In the data rows, 128 means zero.
Here are some points:
[139 166 124 57 142 131 126 114 73 179 90 100]
[89 99 180 120 186 120 191 97 151 114 35 168]
[153 46 96 128 110 117 84 185 197 186 141 78]
[103 146 168 175 92 88 11 116 169 104 230 60]
[90 117 130 99 163 108 190 154 96 194 52 135]
[158 54 106 120 115 112 66 178 173 177 143 89]
[201 134 105 146 104 50 84 176 131 91 141 123]
[190 63 63 90 98 129 99 148 141 149 136 108]
[162 156 203 44 149 164 112 205 104 73 129 93]
[103 154 100 152 95 184 146 202 85 152 117 159]
[89 113 183 139 131 93 74 88 141 82 197 107]
[77 183 161 166 169 44 100 101 153 141 195 126]
[131 161 139 152 143 177 193 120 104 167 85 82]
[143 176 137 148 140 149 107 134 89 213 125 54]
[91 108 123 75 199 100 191 155 122 187 48 134]
[151 168 133 143 139 167 190 111 90 178 73 97]
[140 162 135 107 141 187 124 154 126 148 120 114]
[186 93 103 153 97 102 167 154 110 158 139 46]
[153 158 179 124 126 136 172 113 127 47 146 163]
[148 60 80 112 96 132 85 172 186 169 143 107]
[141 153 188 110 153 140 172 102 123 61 142 177]
[76 85 141 73 197 99 186 148 99 156 79 136]
[71 149 172 164 206 66 98 92 149 138 156 137]
[101 142 119 171 107 194 141 107 95 130 177 61]
[143 184 139 133 137 178 143 144 129 118 128 165]
[120 163 183 86 142 94 73 124 198 158 108 195]
[44 120 201 133 177 74 96 124 107 93 211 118]
[63 176 152 147 188 76 117 117 141 122 162 143]
[147 63 97 115 121 117 83 170 178 195 160 102]
[146 144 162 40 168 151 126 126 56 138 100 125]
[98 139 109 167 98 160 108 168 72 197 115 173]
[117 42 113 115 166 151 121 171 182 90 141 100]
[160 172 121 84 140 71 76 158 199 82 127 188]
[155 156 122 128 135 145 130 198 149 67 142 215]
[120 179 185 97 128 112 58 136 195 141 112 176]
[151 153 178 40 165 159 162 132 73 91 140 133]
[122 183 133 161 150 65 71 119 138 165 203 90]
[183 165 120 111 137 67 66 161 179 90 159 163]
[155 150 133 127 119 138 99 214 149 107 129 179]
[106 106 195 87 144 125 182 104 101 117 17 167]
[110 180 77 180 90 202 143 167 54 148 151 126]
[93 178 191 100 145 116 80 103 164 178 129 177]
[158 144 109 153 108 170 65 119 101 203 114 60]
[192 155 82 151 105 46 84 157 139 98 148 126]
[157 181 157 47 157 153 130 89 90 109 110 121]
[140 178 136 133 121 195 152 156 112 140 104 135]
[138 110 92 178 71 124 141 56 73 168 171 164]
[83 170 105 173 71 201 120 101 135 127 156 105]
[56 91 154 90 184 94 125 120 96 93 163 136]
[189 132 88 145 110 46 145 163 116 118 157 73]
[173 81 91 139 86 84 188 149 98 167 135 35]
[113 180 107 175 84 207 84 68 159 120 131 123]
[180 131 82 137 115 47 111 159 123 120 161 130]
[101 140 89 180 104 185 130 97 122 115 173 81]
[112 140 106 184 96 189 141 106 130 104 151 90]
[123 185 136 149 145 74 95 141 164 187 210 67]
[117 40 78 152 156 170 116 114 181 103 161 134]
[117 104 199 94 131 135 199 100 116 132 46 155]
[116 117 109 165 111 133 153 111 102 140 69 71]
[137 140 171 141 132 148 163 193 178 41 157 140]
[157 172 92 43 147 144 127 95 71 185 96 95]
[124 169 132 98 112 86 46 147 198 118 110 191]
[173 63 42 88 74 135 105 125 129 139 127 136]
[102 160 114 190 77 195 98 98 98 125 174 104]
[116 63 97 145 142 169 124 124 179 85 138 130]
[145 164 160 127 134 169 115 162 114 168 114 118]
[177 49 54 99 76 136 108 121 161 159 157 98]
[140 152 152 115 121 177 204 137 126 134 100 150]
[112 198 79 180 96 184 134 98 163 145 134 115]
[176 46 42 90 66 138 115 107 117 132 132 110]
Here are 16 more points, each followed by its number:
[83 160 183 158 199 59 110 102 155 126 137 163] 0
[159 145 96 105 128 66 80 167 174 66 135 165] 1
[150 159 102 52 153 129 125 116 80 189 73 99] 2
[60 85 151 57 193 106 170 137 81 122 129 135] 3
[143 131 130 35 157 156 117 163 81 145 115 99] 4
[158 148 101 122 139 56 75 154 176 95 144 186] 5
[120 135 74 196 94 123 125 36 105 146 167 170] 6
[196 132 94 129 124 60 66 178 143 94 158 132] 7
[92 156 110 182 103 190 126 101 100 153 152 74] 8
[113 112 184 109 121 146 193 105 114 128 22 154] 9
[82 106 194 93 189 113 156 98 134 98 44 179] 10
[154 130 75 185 73 112 139 66 79 169 155 150] 11
[91 187 130 169 151 52 73 125 145 140 180 83] 12
[173 155 192 60 145 164 128 195 88 65 134 98] 13
[168 168 172 33 155 176 147 53 88 120 111 147] 14
[64 162 144 167 204 51 92 108 139 147 165 141] 15
Which two of these numbered points are nearest to each point below by angle, seen from the average point of the first points? Their numbers follow each, nearest first.
[196 82 79 148 78 85 195 145 108 163 121 61] > 11 7
[179 95 97 161 94 89 181 142 119 151 140 62] > 11 7
[81 138 175 114 204 114 162 112 130 63 80 191] > 10 0
[79 153 101 169 96 186 141 94 67 151 188 67] > 8 6
[159 141 188 50 140 147 128 178 89 87 153 100] > 13 4
[134 94 71 179 102 150 123 65 128 116 166 143] > 6 11
[161 141 117 60 140 134 93 87 59 184 66 92] > 2 4
[78 150 182 134 214 75 113 88 148 109 107 169] > 0 15
[35 95 167 89 207 86 158 122 82 134 121 133] > 3 10
[108 188 132 151 120 95 71 141 142 163 213 60] > 12 15
[82 131 191 106 186 107 169 87 162 105 59 180] > 10 9
[146 143 124 38 148 153 113 191 56 158 101 60] > 4 2
[161 151 189 77 132 167 130 164 123 50 151 143] > 13 14
[124 96 203 107 123 134 177 103 114 139 32 164] > 9 10
[213 112 101 153 94 40 113 184 132 112 149 90] > 7 1
[148 140 197 79 163 145 116 187 92 64 158 134] > 13 4
[67 125 189 111 198 97 149 81 146 55 44 205] > 10 9
[137 60 112 116 151 145 128 175 211 113 113 105] > 1 7
[142 153 94 174 55 104 176 38 100 183 132 156] > 11 6
[100 96 184 83 124 170 176 112 112 153 20 151] > 9 10
[78 172 154 160 203 67 101 109 150 151 165 141] > 15 0
[55 83 162 76 187 76 121 127 82 121 145 117] > 3 10
[130 71 84 168 123 147 117 83 148 117 161 135] > 6 11
[207 120 104 151 121 47 89 183 122 123 144 108] > 7 1
[135 146 97 36 128 120 107 87 57 207 72 102] > 2 4
[166 154 163 23 143 150 147 86 97 95 133 134] > 14 4
[163 136 136 37 162 151 115 145 66 154 119 109] > 4 2
[116 46 84 158 135 172 119 151 186 77 137 134] > 1 5
[71 123 196 113 192 102 164 92 174 105 58 178] > 10 9
[139 158 97 64 132 147 88 68 61 209 77 85] > 2 4
[171 139 130 43 168 165 125 175 50 152 114 67] > 4 2
[92 127 181 121 198 107 170 111 165 73 70 188] > 10 0
[76 187 162 157 183 63 88 129 136 144 176 131] > 15 12
[144 148 127 108 125 70 66 153 231 129 133 179] > 5 1
[196 74 66 114 54 154 120 82 108 126 120 115] > 11 6
[151 143 115 60 151 147 132 134 76 190 71 72] > 2 4
[50 82 133 58 211 108 173 136 86 137 105 153] > 3 10
[130 82 70 170 124 134 115 100 142 129 177 158] > 6 11
[139 145 123 21 155 164 124 172 73 164 92 75] > 4 2
[156 149 106 70 135 117 86 47 75 196 73 108] > 2 14
[164 153 108 75 134 150 106 63 71 192 93 97] > 2 14
[136 143 132 122 120 125 137 184 176 60 106 207] > 1 5
[118 73 78 182 111 157 110 99 147 102 182 159] > 6 11
[127 149 171 96 119 96 60 126 201 161 132 186] > 5 0
[156 157 137 120 123 147 105 213 161 97 153 161] > 1 5
[128 165 127 156 133 87 73 133 164 192 196 61] > 12 15
[97 177 85 174 83 194 124 126 91 157 148 117] > 8 11
[189 99 62 101 76 129 170 76 73 98 119 138] > 11 6
[110 85 184 87 126 156 192 117 106 144 38 149] > 9 10
[46 95 164 90 192 82 143 130 106 123 150 131] > 3 10
[177 166 182 22 168 155 149 83 63 110 109 118] > 14 4
[164 173 135 50 165 131 123 141 75 195 94 91] > 2 4
[122 81 89 183 112 141 141 59 106 121 159 169] > 6 11
[153 163 186 51 149 170 158 99 92 106 116 141] > 14 13
[206 48 42 107 57 131 104 98 130 146 154 133] > 11 6
[82 172 151 172 192 54 89 117 152 132 174 115] > 15 12
[165 155 200 64 137 165 142 179 100 64 146 148] > 13 14
[146 172 118 39 144 154 125 129 57 171 83 72] > 2 4
[86 149 170 171 191 59 108 108 151 120 136 160] > 0 15
[120 76 64 190 124 143 118 90 121 110 180 141] > 6 11
[141 130 131 140 130 157 125 187 161 87 125 186] > 1 5
[138 159 146 82 127 78 56 149 219 145 132 177] > 5 1
[159 161 114 96 136 82 75 145 222 104 133 201] > 5 1
[163 166 124 36 159 164 118 187 59 160 100 65] > 4 2
[91 160 117 183 83 184 132 103 96 133 169 80] > 8 6
[154 107 97 129 97 118 177 128 92 181 103 24] > 2 8
[88 169 149 153 167 56 104 115 142 159 178 126] > 15 12
[154 170 180 41 151 169 132 61 73 140 108 120] > 14 2
[103 167 154 155 170 45 97 103 154 148 178 126] > 15 12
[120 151 180 177 132 111 98 206 187 48 177 133] > 1 5
[164 133 136 32 170 171 105 116 73 148 111 89] > 4 2
[105 187 144 141 153 73 69 130 140 155 196 89] > 12 15
[108 148 90 155 99 170 151 98 111 108 154 74] > 8 6
[42 110 178 129 180 88 84 117 79 79 193 122] > 15 0
[91 120 192 117 204 117 159 112 167 74 54 204] > 10 9
[106 188 150 163 154 62 99 128 140 161 215 78] > 12 15
[107 184 134 149 143 81 85 126 151 180 212 84] > 12 15
[133 45 59 162 125 166 112 82 126 104 167 159] > 6 11
[126 161 172 84 138 98 76 148 208 151 109 184] > 5 1
[162 145 144 34 152 163 109 120 79 149 116 92] > 4 2
[148 161 146 131 129 167 97 113 114 179 101 122] > 2 14
[65 151 188 167 200 90 132 103 143 100 129 166] > 0 15
[136 160 133 114 139 178 111 138 111 165 103 101] > 2 4
[90 152 108 170 95 195 92 92 126 155 141 87] > 8 6
[132 138 104 117 121 141 79 126 130 192 61 219] > 2 9
[164 87 108 128 96 101 183 133 89 160 114 32] > 2 11
[106 150 173 149 119 91 36 100 161 114 228 77] > 12 15
[141 136 85 166 95 119 139 50 76 182 143 143] > 11 6
[139 87 69 188 122 142 119 81 115 133 158 169] > 6 11
[144 156 180 49 147 147 144 182 91 90 141 106] > 13 4
[134 146 179 166 99 129 104 213 191 60 153 130] > 1 7
[149 161 123 26 148 165 140 197 53 177 79 76] > 4 2
[67 144 178 151 196 84 115 107 126 117 124 176] > 0 15
[78 127 172 155 210 82 149 90 129 115 122 166] > 0 15
[84 115 176 125 202 92 143 84 147 53 67 193] > 10 0
[160 159 192 62 151 167 132 176 91 82 152 113] > 13 4
[109 151 149 94 144 90 48 123 197 153 128 175] > 5 0
[55 96 141 91 207 71 144 136 89 127 137 139] > 3 15
[39 105 128 75 197 76 162 133 95 129 110 144] > 3 10
[206 137 68 133 89 47 117 153 116 137 161 83] > 7 1
[123 58 88 154 134 174 135 145 193 78 158 117] > 1 7
[120 45 62 171 126 141 116 108 137 102 175 148] > 6 11
[121 126 85 161 90 109 165 53 72 182 138 142] > 11 6
[120 155 161 75 146 109 77 127 206 135 114 176] > 5 1
[195 118 77 152 104 58 111 179 122 125 135 97] > 7 1
[104 163 192 107 140 114 89 117 181 161 118 171] > 0 10
[91 168 93 169 92 175 131 116 75 124 164 94] > 8 6
[51 84 153 92 202 83 154 125 111 126 139 138] > 3 10
[83 146 185 124 188 111 157 97 142 98 84 199] > 10 0
[38 102 146 72 213 99 154 127 83 114 113 123] > 3 10
[147 158 191 37 170 150 134 195 112 68 129 95] > 13 4
[66 96 130 64 186 103 194 141 98 141 93 133] > 3 10
[144 158 174 65 167 143 151 205 108 72 137 96] > 13 4
[178 150 151 46 158 154 128 56 61 114 127 142] > 14 2
[150 169 198 40 169 168 145 162 80 73 137 130] > 13 14
[200 120 94 142 93 86 139 178 131 138 152 61] > 7 1
[136 63 110 132 140 173 114 168 196 113 138 124] > 1 7
[80 153 161 143 193 81 132 117 149 116 137 148] > 0 15
[199 117 74 157 109 50 113 176 147 111 154 110] > 7 1
[150 144 113 39 159 142 138 161 59 187 78 65] > 2 4
[146 157 162 97 112 79 48 149 225 128 124 184] > 5 1
[146 158 204 89 148 170 156 150 116 58 143 135] > 13 14
[51 128 175 128 160 101 92 113 124 89 202 110] > 15 0
[125 86 199 86 149 140 195 109 115 133 14 178] > 9 10
[217 107 73 149 99 66 141 178 135 132 156 102] > 7 1
[177 135 160 40 154 151 132 74 68 136 98 123] > 14 2
[84 171 177 173 189 61 105 93 145 135 176 127] > 15 0
[95 176 142 165 139 84 97 121 145 175 220 76] > 12 15
[147 156 194 43 147 141 159 168 76 85 116 119] > 13 4
[102 145 89 166 120 186 154 102 151 116 130 62] > 8 6
[55 138 178 166 203 58 110 110 150 116 133 177] > 0 15
[60 151 160 149 217 87 146 87 128 99 104 180] > 0 10
[144 130 202 63 136 144 152 145 129 59 143 156] > 13 14
[119 165 132 141 129 168 136 123 115 150 114 115] > 8 9
